[[ 0.18 -1.21 -6.20  2.45 -0.42  0.65 -4.54  0.70]
 [ 2.08 -6.71  3.53  0.91 -0.06  6.61 -3.70  0.44]
 [-1.70 -0.81 -1.13 -1.28 -0.88 -0.55 -1.47  1.77]
 [ 1.94 -0.02 -3.19 -4.56  5.49 -0.85  4.53 -1.31]
 [-0.86 -4.28 -5.78  0.14 -1.58  4.75 -2.02  5.84]
 [ 0.40  3.11  0.83 -0.60  0.60  0.17  1.95 -6.34]
 [-2.94 -0.44  1.72 -7.50  0.20  1.69  1.46 -2.76]
 [-3.38 -0.03 -0.94 -1.22 -1.60 -4.22 -3.86  2.75]]
->
[[ 2.08 -6.71  3.53  0.91 -0.06  6.61 -3.70  0.44]
 [ 1.94 -0.02 -3.19 -4.56  5.49 -0.85  4.53 -1.31]
 [ 0.40  3.11  0.83 -0.60  0.60  0.17  1.95 -6.34]
 [ 0.18 -1.21 -6.20  2.45 -0.42  0.65 -4.54  0.70]
 [-0.86 -4.28 -5.78  0.14 -1.58  4.75 -2.02  5.84]
 [-1.70 -0.81 -1.13 -1.28 -0.88 -0.55 -1.47  1.77]
 [-2.94 -0.44  1.72 -7.50  0.20  1.69  1.46 -2.76]
 [-3.38 -0.03 -0.94 -1.22 -1.60 -4.22 -3.86  2.75]]

[[-2.58  0.83 -1.55 -0.83  0.89 -1.40  0.49 -5.26  4.42 -1.47 -4.25  1.66]
 [-8.67 -5.26 -1.18  0.82 -0.92 -1.19  1.31 -3.68 -2.35 -2.23 -0.52  4.19]
 [ 0.19 -2.12 -0.36 -3.06 -0.58  3.35  1.17 -2.75  0.64 -0.90  1.50  2.03]
 [ 4.34  7.11  0.73  0.82  1.57 -3.00 -2.35  1.77  3.12  0.74 -3.76 -3.75]
 [-6.86  1.08 -3.10  4.30  0.93 -6.61 -3.42 -1.99  2.35  0.37 -7.95  0.51]
 [-4.51 -7.19 -0.91 -3.67 -1.89  4.82  2.15 -4.53 -2.29 -2.11  3.36  5.23]
 [-5.13 -4.39  1.79 -5.48 -2.99  3.76 -1.86 -3.75 -6.87 -5.23  1.62  4.93]]
->
[[ 4.34  7.11  0.73  0.82  1.57 -3.00 -2.35  1.77  3.12  0.74 -3.76 -3.75]
 [ 0.19 -2.12 -0.36 -3.06 -0.58  3.35  1.17 -2.75  0.64 -0.90  1.50  2.03]
 [-2.58  0.83 -1.55 -0.83  0.89 -1.40  0.49 -5.26  4.42 -1.47 -4.25  1.66]
 [-4.51 -7.19 -0.91 -3.67 -1.89  4.82  2.15 -4.53 -2.29 -2.11  3.36  5.23]
 [-5.13 -4.39  1.79 -5.48 -2.99  3.76 -1.86 -3.75 -6.87 -5.23  1.62  4.93]
 [-6.86  1.08 -3.10  4.30  0.93 -6.61 -3.42 -1.99  2.35  0.37 -7.95  0.51]
 [-8.67 -5.26 -1.18  0.82 -0.92 -1.19  1.31 -3.68 -2.35 -2.23 -0.52  4.19]]

[[-0.26  5.02 -1.35 -1.05 -0.77  1.28 -0.01 -2.45]
 [-0.14  2.43  0.39  2.51  2.07  0.21 -1.87 -1.84]
 [ 0.88  3.37 -2.28 -1.00 -0.25  1.75  0.64 -1.71]
 [ 1.78 -0.21 -3.67 -1.05  0.64  2.12  0.30 -1.06]
 [ 0.36 -4.18 -6.49 -0.50 -0.72  2.43  0.57 -1.56]]
->
[[ 1.78 -0.21 -3.67 -1.05  0.64  2.12  0.30 -1.06]
 [ 0.88  3.37 -2.28 -1.00 -0.25  1.75  0.64 -1.71]
 [ 0.36 -4.18 -6.49 -0.50 -0.72  2.43  0.57 -1.56]
 [-0.14  2.43  0.39  2.51  2.07  0.21 -1.87 -1.84]
 [-0.26  5.02 -1.35 -1.05 -0.77  1.28 -0.01 -2.45]]

[[-0.06  0.92 -0.02]
 [-6.59  2.45  1.06]
 [-2.48  2.02  0.60]
 [-0.51  5.08  3.53]]
->
[[-0.06  0.92 -0.02]
 [-0.51  5.08  3.53]
 [-2.48  2.02  0.60]
 [-6.59  2.45  1.06]]

[[ 0.15 -0.68 -8.49]
 [ 0.90 -0.04 -7.60]
 [-1.40 -1.90 -5.78]
 [-0.63 -0.90  1.08]
 [-1.37 -3.53  2.57]
 [-2.08 -1.69 -8.01]]
->
[[ 0.90 -0.04 -7.60]
 [ 0.15 -0.68 -8.49]
 [-0.63 -0.90  1.08]
 [-1.37 -3.53  2.57]
 [-1.40 -1.90 -5.78]
 [-2.08 -1.69 -8.01]]

[[ 1.88  1.03  3.24  7.85 -3.93]
 [ 1.35  1.92 -0.02  2.04 -2.41]
 [ 0.66 -5.56 -4.55 -1.70  1.47]
 [-0.31 -0.42 -0.42 -1.96  1.65]
 [-2.31  2.63 -3.09  4.53 -6.37]
 [ 1.46 -1.65  4.67  1.21 -2.17]
 [ 4.88 -3.42  1.89 -2.64  2.58]
 [ 0.45 -4.70 -0.88  0.29 -2.83]
 [-0.73  4.90  1.32 -3.22  4.36]]
->
[[ 4.88 -3.42  1.89 -2.64  2.58]
 [ 1.88  1.03  3.24  7.85 -3.93]
 [ 1.46 -1.65  4.67  1.21 -2.17]
 [ 1.35  1.92 -0.02  2.04 -2.41]
 [ 0.66 -5.56 -4.55 -1.70  1.47]
 [ 0.45 -4.70 -0.88  0.29 -2.83]
 [-0.31 -0.42 -0.42 -1.96  1.65]
 [-0.73  4.90  1.32 -3.22  4.36]
 [-2.31  2.63 -3.09  4.53 -6.37]]

[[7.06 7.52 8.65 8.56]
 [8.13 8.33 8.35 8.40]
 [1.26 2.24 3.14 4.04]]
->
[[8.13 8.33 8.35 8.40]
 [7.06 7.52 8.65 8.56]
 [1.26 2.24 3.14 4.04]]

[[-0.07  2.07  0.58  0.81  0.65 -1.22 -1.88  2.11 -0.36]
 [ 1.11 -0.38  1.05 -0.18  0.56  2.89  0.90 -0.26  0.42]
 [-1.15 -0.06 -3.12  1.21  1.34  1.88 -1.68 -0.22  2.53]
 [-3.05  0.04 -7.86  2.96  3.53  4.63 -3.93 -0.55  6.32]]
->
[[ 1.11 -0.38  1.05 -0.18  0.56  2.89  0.90 -0.26  0.42]
 [-0.07  2.07  0.58  0.81  0.65 -1.22 -1.88  2.11 -0.36]
 [-1.15 -0.06 -3.12  1.21  1.34  1.88 -1.68 -0.22  2.53]
 [-3.05  0.04 -7.86  2.96  3.53  4.63 -3.93 -0.55  6.32]]
